128 stands for zero in the data rows.
Here are some points, one per row:
[089 119 103 137 110 090 139 169 115 105 123 166 138 138 166 188 048 137 122 113 078 086 116 133 149 072 133 080 180
 129 109 073 081 163 101 127 178 079 063 124 139 143 136 155 165 134 150 132]
[135 106 159 081 136 206 114 147 138 117 080 069 116 129 048 155 077 081 044 085 137 172 174 172 114 152 161 065 156
 063 044 192 118 155 112 067 059 101 088 128 141 192 156 092 084 213 155 129]
[136 136 241 175 136 121 189 118 113 204 156 078 140 156 100 189 079 179 147 137 066 164 126 171 124 137 112 196 132
 127 111 134 174 072 127 075 129 209 116 194 142 077 088 140 099 075 137 150]
[091 125 073 115 110 128 106 040 110 170 129 179 157 178 135 105 064 134 135 141 153 148 116 158 147 134 116 148 055
 101 185 121 114 053 142 168 133 137 098 090 128 113 149 175 127 208 111 161]
[188 200 089 139 071 096 026 201 178 218 105 121 098 004 046 136 189 111 193 180 149 095 094 110 188 061 043 153 199
 199 100 103 162 159 080 104 126 179 114 085 198 068 123 193 074 249 139 145]
[162 123 173 191 090 158 132 200 080 114 104 180 170 087 090 042 108 124 093 067 053 186 122 134 170 217 065 021 085
 133 092 087 189 137 136 255 156 090 210 143 122 080 110 136 108 142 174 135]
[101 169 126 060 188 129 046 180 144 186 122 155 077 185 062 089 112 208 117 125 119 178 077 162 125 081 205 099 137
 176 132 103 156 155 088 154 124 117 184 134 103 128 116 055 224 123 111 120]
[100 091 111 117 154 089 167 112 085 132 123 146 207 000 084 182 070 120 193 122 114 176 164 137 099 144 131 129 081
 204 117 113 108 116 117 028 157 066 223 075 067 060 172 036 113 124 047 111]
[143 119 145 122 139 116 042 125 116 140 156 148 117 118 122 152 116 162 128 150 121 059 220 080 144 141 089 079 096
 063 139 139 127 129 121 131 164 103 134 139 101 168 053 108 103 116 096 148]
[128 126 137 121 158 087 073 162 119 110 066 139 152 136 113 083 116 074 156 115 123 082 145 201 137 150 111 217 146
 124 126 067 079 098 059 086 083 164 183 249 069 131 161 152 115 110 140 173]
[212 112 118 099 248 175 175 122 083 146 079 154 180 085 103 129 147 107 121 173 162 173 120 058 089 000 144 129 087
 114 150 121 244 117 087 130 206 129 139 148 151 227 183 241 110 069 207 074]
[159 176 180 175 104 180 116 135 101 000 095 231 156 203 139 151 141 110 148 102 204 160 115 132 143 093 097 179 196
 177 107 160 227 086 082 101 152 123 083 085 082 115 112 077 073 182 135 104]
[103 101 160 171 126 165 069 115 125 141 165 101 203 233 129 116 135 169 141 080 123 126 198 118 094 090 121 167 180
 204 190 091 094 234 049 156 079 050 180 122 211 148 168 168 075 133 091 053]
[126 076 199 242 114 110 092 217 149 145 108 161 198 069 143 123 081 120 024 163 245 171 096 061 204 088 104 179 146
 135 107 194 011 081 104 175 131 150 154 135 141 199 128 111 196 076 079 114]
[166 156 160 136 140 150 085 106 151 105 153 116 190 125 145 216 118 194 147 147 138 116 135 106 104 131 160 095 090
 089 101 090 064 163 140 155 132 140 112 096 069 088 110 168 127 130 159 155]
[052 149 104 114 123 141 134 197 095 094 053 115 162 135 143 116 087 207 154 159 119 131 129 008 065 137 091 148 122
 101 117 189 109 132 172 107 046 075 109 171 144 076 160 157 156 187 151 110]
[074 132 164 112 159 074 147 198 134 157 138 055 123 124 145 082 140 101 110 137 137 141 201 152 095 124 134 141 114
 123 089 117 190 152 210 125 094 199 093 094 095 137 115 110 115 097 094 047]
[078 105 120 128 090 163 149 137 123 134 165 105 083 103 127 139 116 129 129 101 156 117 134 140 129 107 170 131 138
 092 119 108 163 105 138 134 124 109 105 107 106 105 153 174 155 085 122 176]
[116 084 161 061 095 110 141 163 116 138 141 149 064 152 154 139 121 149 104 146 105 128 103 118 095 063 092 131 099
 081 102 175 062 135 110 146 136 073 161 051 126 082 085 129 117 151 172 078]
[225 186 076 220 101 063 120 082 255 137 138 140 122 171 070 126 057 066 098 114 099 136 170 074 105 079 159 094 092
 123 143 166 119 050 161 132 075 152 170 135 134 084 147 113 102 100 168 070]
[086 135 119 124 151 122 122 070 133 099 116 118 084 097 149 117 082 134 122 115 113 093 161 129 169 157 164 121 158
 117 098 177 200 147 096 140 150 143 075 143 103 081 129 155 155 061 103 113]
[103 196 115 117 106 092 176 086 164 168 093 131 178 149 128 086 125 167 120 067 151 075 128 094 132 110 095 070 077
 098 092 104 102 101 109 087 183 160 067 186 112 152 119 101 108 128 104 101]
[146 170 137 118 118 110 140 126 126 061 215 150 159 127 096 134 134 155 113 166 195 149 157 108 118 132 131 099 129
 055 134 098 094 203 126 105 105 141 127 118 124 076 139 148 186 116 134 201]
[096 163 135 149 168 162 195 163 146 124 058 185 130 135 125 071 155 108 101 179 120 096 207 183 145 078 207 175 078
 175 157 129 119 131 147 103 145 095 113 101 173 117 045 087 040 077 171 209]
[149 129 137 102 150 106 130 177 103 117 182 068 017 137 150 113 147 096 148 097 119 199 144 042 054 127 134 117 152
 148 164 089 090 074 086 181 132 101 075 123 093 138 131 102 123 166 119 200]
[105 113 141 063 172 063 133 102 144 090 113 106 148 142 148 160 152 064 105 140 109 146 076 145 189 175 100 141 203
 156 177 125 150 149 150 121 117 135 149 103 136 121 070 148 159 094 134 123]
[179 120 123 083 064 102 123 126 146 162 117 155 095 117 167 121 122 116 111 162 098 194 181 186 086 115 158 113 189
 157 159 146 133 136 238 144 165 130 107 171 094 136 133 160 120 093 105 169]
[115 129 085 175 139 129 057 094 117 134 147 150 185 110 138 068 174 163 122 140 110 114 101 207 060 141 089 118 103
 096 118 155 169 060 152 098 138 145 087 095 138 145 092 137 155 099 111 130]
[107 099 100 139 122 100 183 079 159 109 095 083 105 125 167 158 132 151 137 129 186 120 116 159 128 109 125 135 144
 143 112 156 175 197 148 210 098 145 157 136 076 121 129 110 134 146 133 125]
[124 165 171 140 094 185 075 090 145 167 109 110 143 124 138 117 239 068 108 107 112 153 116 095 209 100 115 155 123
 077 180 130 128 184 166 084 114 012 076 172 047 087 173 099 109 051 129 054]
[158 152 184 117 138 114 148 061 136 128 106 087 099 048 218 093 134 069 169 088 179 146 176 178 084 131 181 108 159
 094 131 137 095 134 087 174 099 129 127 146 216 111 124 104 203 180 180 096]
[114 072 092 153 103 064 168 120 097 131 099 119 065 132 161 174 149 125 135 107 175 115 126 167 084 084 095 135 142
 132 112 127 165 173 197 180 098 115 157 170 098 154 109 094 136 130 146 146]
[083 092 176 155 138 112 122 106 146 224 078 108 142 166 154 101 151 072 179 093 176 159 098 109 124 182 146 067 127
 144 136 136 138 127 163 059 107 172 126 088 072 138 099 164 111 081 159 153]
[158 119 094 101 092 129 116 210 087 150 128 159 179 068 123 191 101 095 073 029 114 067 078 110 061 180 169 177 091
 107 255 138 150 171 117 129 147 237 113 121 187 100 135 057 080 089 112 105]
[092 106 071 152 137 141 084 130 121 058 205 158 056 104 165 123 130 147 165 129 074 210 138 089 155 088 159 076 135
 136 109 121 078 138 122 084 069 183 129 116 168 111 087 134 144 128 161 105]
[112 135 103 154 130 039 127 092 165 090 194 119 153 145 114 078 171 092 097 102 120 099 085 162 076 150 093 147 118
 136 097 099 154 143 131 130 170 103 107 081 129 168 158 151 133 092 122 154]
[059 214 155 186 177 125 153 051 084 125 117 112 040 123 094 191 117 102 111 160 096 153 058 165 137 130 092 138 185
 136 183 148 103 131 159 137 144 109 156 144 155 154 123 090 089 131 114 155]
[115 147 195 086 064 109 083 140 101 114 130 148 179 175 143 146 196 087 235 155 030 115 111 090 171 083 189 122 085
 062 076 225 143 131 136 149 160 172 198 131 192 191 255 077 152 162 075 183]
[103 096 128 135 167 073 127 109 118 115 161 127 157 153 127 168 156 131 123 129 131 097 128 165 186 127 143 089 027
 157 204 111 167 037 143 155 120 088 075 157 172 126 115 158 178 247 107 140]
[189 111 152 111 119 122 095 118 117 144 179 179 132 093 103 093 161 159 087 155 142 065 075 145 038 164 134 138 037
 225 151 213 134 140 124 086 102 110 089 166 099 154 117 164 132 140 126 139]
[201 123 100 079 154 147 137 159 058 149 103 081 129 153 180 159 145 169 096 109 135 112 157 152 185 123 077 097 163
 142 080 170 091 109 086 131 079 096 097 071 182 092 234 094 124 051 157 150]
[076 123 171 091 120 165 130 071 173 098 168 062 139 089 180 092 136 097 070 099 080 045 070 113 102 091 049 165 123
 182 094 105 154 142 122 136 090 130 175 133 124 132 087 136 141 112 132 156]
[110 096 112 069 066 139 163 062 142 103 085 079 151 127 027 122 167 136 160 113 121 183 163 149 154 118 109 117 184
 193 189 133 087 082 179 136 137 143 125 122 163 167 081 104 137 087 170 151]
[182 068 126 123 129 116 147 126 081 112 114 108 119 149 110 085 143 133 115 170 089 154 077 073 112 104 190 117 171
 063 081 108 095 159 107 136 081 096 103 120 143 084 051 138 137 147 046 107]
[165 028 149 130 158 202 042 161 132 061 108 066 067 210 081 102 060 096 165 208 189 075 080 130 103 152 086 108 098
 161 121 076 112 141 190 086 255 160 161 153 195 071 169 103 153 148 163 065]
[138 212 039 100 001 147 128 181 154 125 087 093 106 151 162 209 117 070 169 221 146 180 110 163 109 255 141 170 004
 166 081 107 161 117 020 129 127 065 134 152 173 184 055 145 145 071 105 085]
[128 113 091 156 151 110 113 090 120 103 084 070 066 115 158 157 125 148 145 070 129 148 110 141 134 106 158 127 126
 169 106 145 141 149 156 183 135 134 095 148 128 142 111 123 113 110 100 203]
[070 109 161 143 128 105 180 122 141 126 125 126 058 118 065 130 169 128 155 093 149 049 141 131 119 175 197 123 159
 125 105 176 144 091 136 155 132 126 118 119 117 114 141 173 128 086 135 112]
[129 082 089 141 108 118 178 110 117 090 194 153 076 124 117 106 120 179 139 139 118 186 141 161 192 104 111 093 053
 117 173 136 061 197 069 137 128 186 097 140 090 154 148 165 120 173 150 092]
[096 188 097 057 160 151 128 151 151 134 178 200 164 135 170 124 138 157 111 113 208 129 087 122 173 162 165 085 124
 094 094 111 099 076 161 128 153 129 165 208 182 134 131 148 015 145 113 111]
[216 200 059 155 180 220 196 185 110 187 203 145 146 206 141 142 141 084 176 019 117 123 182 106 203 151 096 221 143
 153 074 207 099 172 190 061 224 109 214 127 110 137 066 161 215 188 087 108]
[202 154 140 095 150 119 128 167 164 073 149 102 132 084 130 066 092 187 191 109 113 079 062 201 143 150 117 191 106
 093 188 125 136 063 167 123 068 101 137 110 104 196 143 153 106 099 110 089]
[083 126 065 133 119 160 166 124 123 105 147 071 112 131 173 127 156 141 070 163 134 118 143 142 112 130 130 078 191
 094 157 135 144 116 054 119 158 149 170 140 089 077 148 163 133 154 080 170]
[145 054 173 139 176 190 161 158 248 143 036 219 065 129 148 168 192 190 116 092 070 169 123 144 089 175 082 165 128
 117 154 067 123 154 105 106 093 139 120 081 163 126 193 103 189 173 058 146]
[166 203 177 158 059 141 172 068 046 164 084 128 095 137 127 097 114 134 111 151 116 075 153 097 135 126 171 102 132
 195 162 056 124 090 176 092 076 191 166 085 087 169 131 139 148 130 114 095]
[149 074 093 151 092 100 114 106 131 137 144 113 155 115 138 121 144 202 057 171 084 165 140 042 194 205 184 219 172
 103 110 083 174 120 123 042 213 104 165 117 147 209 171 051 118 204 255 121]
[096 113 091 131 146 164 171 175 150 144 147 122 171 140 139 156 120 110 147 177 082 098 095 139 102 122 122 093 212
 107 141 112 077 129 104 190 166 134 079 125 077 129 104 095 120 167 132 116]
[106 101 108 124 150 150 156 092 124 176 191 162 151 131 137 080 086 095 181 161 176 079 147 094 134 167 087 101 138
 073 127 122 152 141 113 138 075 137 112 112 127 125 143 108 127 092 147 175]
[117 129 099 101 161 159 121 066 096 154 169 174 149 130 094 146 134 107 113 168 142 079 158 097 129 171 124 159 130
 098 060 071 101 106 163 213 104 154 090 115 101 113 134 118 097 103 104 114]
Along one direction, these points spread out more than along any other. Take the direction at right angles to it along which they spread out most. Go by this last direction. Where along it does each point below lie, from 0 to 99? The average is 50, and the first point in the table lies past the average. One standard deviation of the points above along it is 16.
[162 123 173 191 090 158 132 200 080 114 104 180 170 087 090 042 108 124 093 067 053 186 122 134 170 217 065 021 085
 133 092 087 189 137 136 255 156 090 210 143 122 080 110 136 108 142 174 135] -> 49
[107 099 100 139 122 100 183 079 159 109 095 083 105 125 167 158 132 151 137 129 186 120 116 159 128 109 125 135 144
 143 112 156 175 197 148 210 098 145 157 136 076 121 129 110 134 146 133 125] -> 59
[202 154 140 095 150 119 128 167 164 073 149 102 132 084 130 066 092 187 191 109 113 079 062 201 143 150 117 191 106
 093 188 125 136 063 167 123 068 101 137 110 104 196 143 153 106 099 110 089] -> 26
[086 135 119 124 151 122 122 070 133 099 116 118 084 097 149 117 082 134 122 115 113 093 161 129 169 157 164 121 158
 117 098 177 200 147 096 140 150 143 075 143 103 081 129 155 155 061 103 113] -> 49
[117 129 099 101 161 159 121 066 096 154 169 174 149 130 094 146 134 107 113 168 142 079 158 097 129 171 124 159 130
 098 060 071 101 106 163 213 104 154 090 115 101 113 134 118 097 103 104 114] -> 46
[100 091 111 117 154 089 167 112 085 132 123 146 207 000 084 182 070 120 193 122 114 176 164 137 099 144 131 129 081
 204 117 113 108 116 117 028 157 066 223 075 067 060 172 036 113 124 047 111] -> 40
[076 123 171 091 120 165 130 071 173 098 168 062 139 089 180 092 136 097 070 099 080 045 070 113 102 091 049 165 123
 182 094 105 154 142 122 136 090 130 175 133 124 132 087 136 141 112 132 156] -> 44
[146 170 137 118 118 110 140 126 126 061 215 150 159 127 096 134 134 155 113 166 195 149 157 108 118 132 131 099 129
 055 134 098 094 203 126 105 105 141 127 118 124 076 139 148 186 116 134 201] -> 69
[115 129 085 175 139 129 057 094 117 134 147 150 185 110 138 068 174 163 122 140 110 114 101 207 060 141 089 118 103
 096 118 155 169 060 152 098 138 145 087 095 138 145 092 137 155 099 111 130] -> 27
[128 113 091 156 151 110 113 090 120 103 084 070 066 115 158 157 125 148 145 070 129 148 110 141 134 106 158 127 126
 169 106 145 141 149 156 183 135 134 095 148 128 142 111 123 113 110 100 203] -> 57
[135 106 159 081 136 206 114 147 138 117 080 069 116 129 048 155 077 081 044 085 137 172 174 172 114 152 161 065 156
 063 044 192 118 155 112 067 059 101 088 128 141 192 156 092 084 213 155 129] -> 71
[166 203 177 158 059 141 172 068 046 164 084 128 095 137 127 097 114 134 111 151 116 075 153 097 135 126 171 102 132
 195 162 056 124 090 176 092 076 191 166 085 087 169 131 139 148 130 114 095] -> 30
[182 068 126 123 129 116 147 126 081 112 114 108 119 149 110 085 143 133 115 170 089 154 077 073 112 104 190 117 171
 063 081 108 095 159 107 136 081 096 103 120 143 084 051 138 137 147 046 107] -> 77
[103 096 128 135 167 073 127 109 118 115 161 127 157 153 127 168 156 131 123 129 131 097 128 165 186 127 143 089 027
 157 204 111 167 037 143 155 120 088 075 157 172 126 115 158 178 247 107 140] -> 45
